Gifir: [ 63 128  81  77 121 150]
gorak: [106 103 113  82 116 148]
vob: [108 149 172 155 114  90]
bek: [ 88 133  91  95 107 143]
gem: [ 78 140  90  98 136 132]
lofid: [149 123 113 170 133 127]
zitok: [127 116 147 172 152 123]
miru: [137  83 122  72 136 147]
bas: [145 170 106 147 134 153]
lub: [179 141  97 139 117  67]
succ: [108] => [149]
find: [127 116 147 172 152 123] => zitok
succ: [97] => [139]
succ: [121] => [150]
succ: [91] => [95]

Zod: [140 129 141 133 117]
mosa: [126 164 165 124 164]
zuzu: [126  75 169  95 121]
Sisu: [ 88 140 165 131  98]
succ: [124] => [164]
succ: [129] => [141]
succ: [141] => [133]

ledib: [100 115 133 155  99]
Voto: [103 103  97 106 157]
vabo: [103 103  81 112 111]
butil: [106 104 191 116  57]
nenal: [121 103 100  98 132]
gozo: [103 103  97 106 140]
voti: [144 103 120 122 142]
govi: [100 150 109 155  99]
succ: [112] => [111]
succ: [116] => [57]
succ: [109] => [155]
succ: [133] => [155]
succ: [120] => [122]
succ: [144] => [103]
succ: [115] => [133]

lora: [114 106 134 150]
vosop: [127 115 137 126]
Bezok: [114 106 124  58]
kofab: [169 122 129 176]
negek: [164  81 122 157]
zovib: [164  81 122 145]
succ: [115] => [137]
find: [114 106 124  58] => Bezok

des: [ 91 146 123  85  96 125 178 139 132 134 121 111 155  83 150 167 142 133
 129 135 145 126]
rit: [108 174  66  89 109 151  94 117 125  95 111 134  85  84 151 160  88 124
 129 157  89 100]
nosas: [166  80  71 148 136 126 103 145 137 108 125 162  94  98 112 118  97 126
  88 112 110 118]
voli: [108 174  66  89 109 151  94 117 125  95 111 134  85  84 151 160  88 124
 129 157  89 113]
guner: [116 176 102  98 117 161  93 113 121 101 115 128  89 102 150 136 117 124
 144 159  93 109]
lasud: [110 149  78  98 105 143 122 126 128 110 117 131 108 105 148 161  95 127
 125 145 104 109]
fimer: [115 145 137 109 118 133 135 124 125 129 126 116 133 135 140 141 134 129
 140 136 129 126]
succ: [162] => [94]
succ: [127] => [125]
succ: [139] => [132]

vup: [134 129 120 153 151 132 121  84  82 183 120 114 120  92 174 179 178  94
 176]
vibaf: [ 65 178 183 177  61  68 162 158 148  74 180 182 181 133  74  89 181 123
  99]
Dofem: [121 108 102 145  93 118 136  56  58 182 103 182 103  64 179 183 182  68
 182]
succ: [118] => [136]
succ: [158] => [148]
find: [ 65 178 183 177  61  68 162 158 148  74 180 182 181 133  74  89 181 123
  99] => vibaf
succ: [92] => [174]
find: [121 108 102 145  93 118 136  56  58 182 103 182 103  64 179 183 182  68
 182] => Dofem

nodi: [119 147 111 145  96  95  98 108 140 145 142 132 144 122 109 143  97  95
 101 120 145  98  97  94]
sedof: [119 147 111 145  96  95  98 108 140 153 142 132 144 122 109 143  97  95
 101 120 145  94  97  94]
bil: [ 93  66 119  84 182 165 186 122  65  58  71  69  66  80 174  89 187 174
 148  92  78 173 188 178]
mobi: [ 96 143  94 154 115 100 117  94 122 131 130 112 141 101 134 154 121 109
  96  97 149 108 123 106]
dozop: [ 89 133 100 121 153 132 150 101  87  92  95  83 103  87 168 128 159 144
 119  88 120 152 156 141]
gisat: [144 148 130 136  85  99  85 129 156 156 152 157 148 147  80 130  81  90
 113 145 137  85  82  90]
mir: [119 147 111 145  96  95  98 108 140 145 142 132 144 122 116 143  97 156
 101 120 145  98  97  94]
succ: [165] => [186]
find: [ 93  66 119  84 182 165 186 122  65  58  71  69  66  80 174  89 187 174
 148  92  78 173 188 178] => bil
succ: [187] => [174]

lata: [183  91 178  83  82  98  97 181 184 181 141 184  87  81]
Gima: [176  95 171  83  86  97 101 175 176 175 140 177  91  81]
Vab: [101 106 110 171 114 168 101  88  96  92  79  93 110 173]
pilit: [ 95 104 106 179 116 172  99  80  89  84  73  87 110 180]
rez: [ 82 182  75 113 184  96 182  98  87  93 158  90 184 113]
nulis: [128 142 124 138 145 131 141 126 125 125 135 125 147 140]
Fofe: [ 84 153  88 155 160 144 149 115  84  86 118  85 156 156]
succ: [116] => [172]
succ: [126] => [125]
succ: [138] => [145]
succ: [158] => [90]

Kos: [156 134 170 136  71]
dofu: [114 125 195 137  70]
tesum: [104  71 118 124 106]
Mozur: [114 125 125 158 114]
succ: [104] => [71]
succ: [170] => [136]
succ: [137] => [70]
find: [114 125 195 137  70] => dofu

tid: [118 144 131 131 132 133 110 130 126 117  97 123 127 117 139 106 131 133
 129 131 122 122 119 138 141 116 135 125 135 124 126 135 118 135 130 121
 134 124 128 121 127 124 128 126  90 128 124 137 164 128 149 133 118 127
 125 125 115 133 128  94 131 128 133  90]
ker: [131 133 133 125 128 133 136 137 112 129  65 130 115 117 140 158 131 131
 131 126 130 128 124 111 135 119 121 115 123 127 141 120 122 122 127 131
 153 138 130 133 122 103 127 122 117 138 138 125 119 128  68 107 126 134
 117 130  93 140 161 128 127 124 132 132]
tarem: [125 131 130 124 122 126 122 120 130 133 170 137 135 127 124 117 138 128
 135 133 149 123 126 131 140 135 110  87 126 132 106 129 127 134 127 102
 121 128 127 128 129  77 124 125 111 128 121 123 108 126 131 130 125 124
 115 134  87 128 172 134 127 119 130 153]
sugog: [121 132 122 130 134 134 124 135 131 129 126 135 136 162  85 132 121 118
 124 123 109 129 136 128 155 143 136 127 129 120 107 130 122 132 143 111
 155 133 121 118 123 164 124 128 110 132 130 138 136 125 155 132 131 130
 130 129 122 125 140 128 131 119 134 117]
dofe: [124 135 145 114 135 131  95 150 104 133 126 130 130  62 132 129 126 136
 127 112 119 132 125 120 130 114 121 116 121 124 117 120 127 135 128 125
 144 128 130 120 122 166 126 133 136 129 121 117 130 131 152 110 130 131
 152 127 124 140 139 172 129 132 123 120]
find: [125 131 130 124 122 126 122 120 130 133 170 137 135 127 124 117 138 128
 135 133 149 123 126 131 140 135 110  87 126 132 106 129 127 134 127 102
 121 128 127 128 129  77 124 125 111 128 121 123 108 126 131 130 125 124
 115 134  87 128 172 134 127 119 130 153] => tarem
find: [124 135 145 114 135 131  95 150 104 133 126 130 130  62 132 129 126 136
 127 112 119 132 125 120 130 114 121 116 121 124 117 120 127 135 128 125
 144 128 130 120 122 166 126 133 136 129 121 117 130 131 152 110 130 131
 152 127 124 140 139 172 129 132 123 120] => dofe
find: [118 144 131 131 132 133 110 130 126 117  97 123 127 117 139 106 131 133
 129 131 122 122 119 138 141 116 135 125 135 124 126 135 118 135 130 121
 134 124 128 121 127 124 128 126  90 128 124 137 164 128 149 133 118 127
 125 125 115 133 128  94 131 128 133  90] => tid

girun: [118 143  99 104 129 118 122  86 149 133 144 112  79 154 115 113 115 139
 141  82 115 121 140 121  70 137 156 139  99 138 149 158 119 137 111 125
 147 146 105 119 119 141 135 114 123 127 120  98 133 129 120]
sugil: [124 150  92 103 123 115 118  77 150 136 153 111  83 155 107 112 114 150
 140  76 111 117 140 124  64 133 166 136  94 152 149 157 122 138 105 126
 156 152 105 117 124 140 126 121 123 130 121  82 136 140 120]
Tigi: [118 129 115 118 123 119 132 107 140 124 131 116  98 137 134 127 129 126
 137 120 121 137 133 135 108 131 141 137 108 130 147 141 117 138 127 128
 134 137 125 131 128 125 138 117 126 129 125 116 123 125 118]
robu: [102 148 120  98 121 109 135  98 171 133 155 113  69 151 128 127 133 133
 136 104 132 145 148 130  68 124 156 143  94 127 167 166 115 164 112 128
 131 150  89 115 118 130 150 101 131 121 122  92 136 126 116]
Nofib: [129 136 117 114 116 119 117  85 134 131 153 119 101 137 126 122 123 147
 126 102 108 120 125 127  89 143 152 144 101 142 132 135 129 131 124 123
 133 147 132 117 136 124 139 120 134 125 121  96 128 128 110]
Vegu: [109 155 112 102 116 106 135 100 173 136 159 113  83 151 116 127 135 175
 137 104 133 146 151 137  73 111 164 131  95 143 169 164 118 168 104 134
 145 152  87 118 122 130 132 114 128 129 128  77 140 142 124]
libo: [118 140 102 106 129 119 123  89 146 131 141 113  82 151 119 115 117 136
 140  89 115 123 137 123  76 137 153 140 100 135 148 154 118 136 115 125
 144 145 109 121 121 138 137 114 124 126 120 103 131 127 119]
Roka: [106 145 119 106 124 112 138 113 165 132 144 116  86 147 125 128 134 157
 138 114 136 147 148 133  87 116 149 133 104 129 164 160 115 161 112 132
 136 143  92 123 118 131 138 111 127 126 127 100 135 131 125]
Nane: [ 92 155 122  89 130 108 138 105 184 138 157 114  57 161 123 124 132 175
 138  95 143 147 158 122  54 119 155 143  96 117 175 181 113 173 104 129
 130 150  65 134 105 139 155  93 130 116 121  94 143 123 123]
kuluv: [ 98 144 124  99 116 105 140  98 173 129 155 111  67 147 137 133 140 166
 135 116 132 155 147 138  74 123 155 146  90 124 172 163 112 169 118 130
 127 151  95 119 122 121 156  98 134 121 124  92 132 123 111]
futel: [129 136 117 114 116 119 117  85 134 131 153 119 101 137 126 122 123 147
 126 102 108 120 125 127  89 143 152 144 101 142 132 159 116 169 112 133
 136 152  96 120 126 122 141 110 132 126 127  82 135 136 117]
find: [102 148 120  98 121 109 135  98 171 133 155 113  69 151 128 127 133 133
 136 104 132 145 148 130  68 124 156 143  94 127 167 166 115 164 112 128
 131 150  89 115 118 130 150 101 131 121 122  92 136 126 116] => robu
find: [ 98 144 124  99 116 105 140  98 173 129 155 111  67 147 137 133 140 166
 135 116 132 155 147 138  74 123 155 146  90 124 172 163 112 169 118 130
 127 151  95 119 122 121 156  98 134 121 124  92 132 123 111] => kuluv
find: [118 129 115 118 123 119 132 107 140 124 131 116  98 137 134 127 129 126
 137 120 121 137 133 135 108 131 141 137 108 130 147 141 117 138 127 128
 134 137 125 131 128 125 138 117 126 129 125 116 123 125 118] => Tigi
find: [118 143  99 104 129 118 122  86 149 133 144 112  79 154 115 113 115 139
 141  82 115 121 140 121  70 137 156 139  99 138 149 158 119 137 111 125
 147 146 105 119 119 141 135 114 123 127 120  98 133 129 120] => girun

kozu: [134 162 137 124 131 140 137 123 122  70 116 125 130 112 152 128  83 138
 143]
vubom: [121 149 135 108 111 120 133 122 128 115 103 123 125 115 152 133 102 130
 151]
benan: [102 169 129 144 116 118 111 139 155 122 141 129 150  54 116 116 114 134
 127]
dofo: [117 162 129 148  99 120 127 129 136 113 107 121 128  71 113 135 118 114
 123]
find: [134 162 137 124 131 140 137 123 122  70 116 125 130 112 152 128  83 138
 143] => kozu
succ: [140] => [137]
succ: [141] => [129]
succ: [71] => [113]
succ: [149] => [135]

rato: [150 150  85 115]
bazal: [144 121 171 139]
dov: [ 61 145 135  87]
Gibit: [116 105 146 156]
Kuvor: [153 103 132 178]
sizut: [179 121 122 106]
Lefi: [138 126 154 180]
gegi: [ 78 121 129 106]
succ: [145] => [135]
succ: [103] => [132]
succ: [179] => [121]

zib: [163 128  59  89 143 104]
ruzil: [151 183 114 132  55 169]
labo: [163 143  59 144 143  90]
succ: [89] => [143]
succ: [114] => [132]

Vaz: [142 171 139 122 135 117 122 121]
gofez: [153 158 134 116 129 121 183 182]
Leli: [181 132 128 156 115 129 176 159]
Pena: [139 158 134 104 129 121 132 182]
succ: [135] => [117]
succ: [117] => [122]
succ: [116] => [129]
succ: [104] => [129]
succ: [183] => [182]
succ: [142] => [171]
succ: [128] => [156]

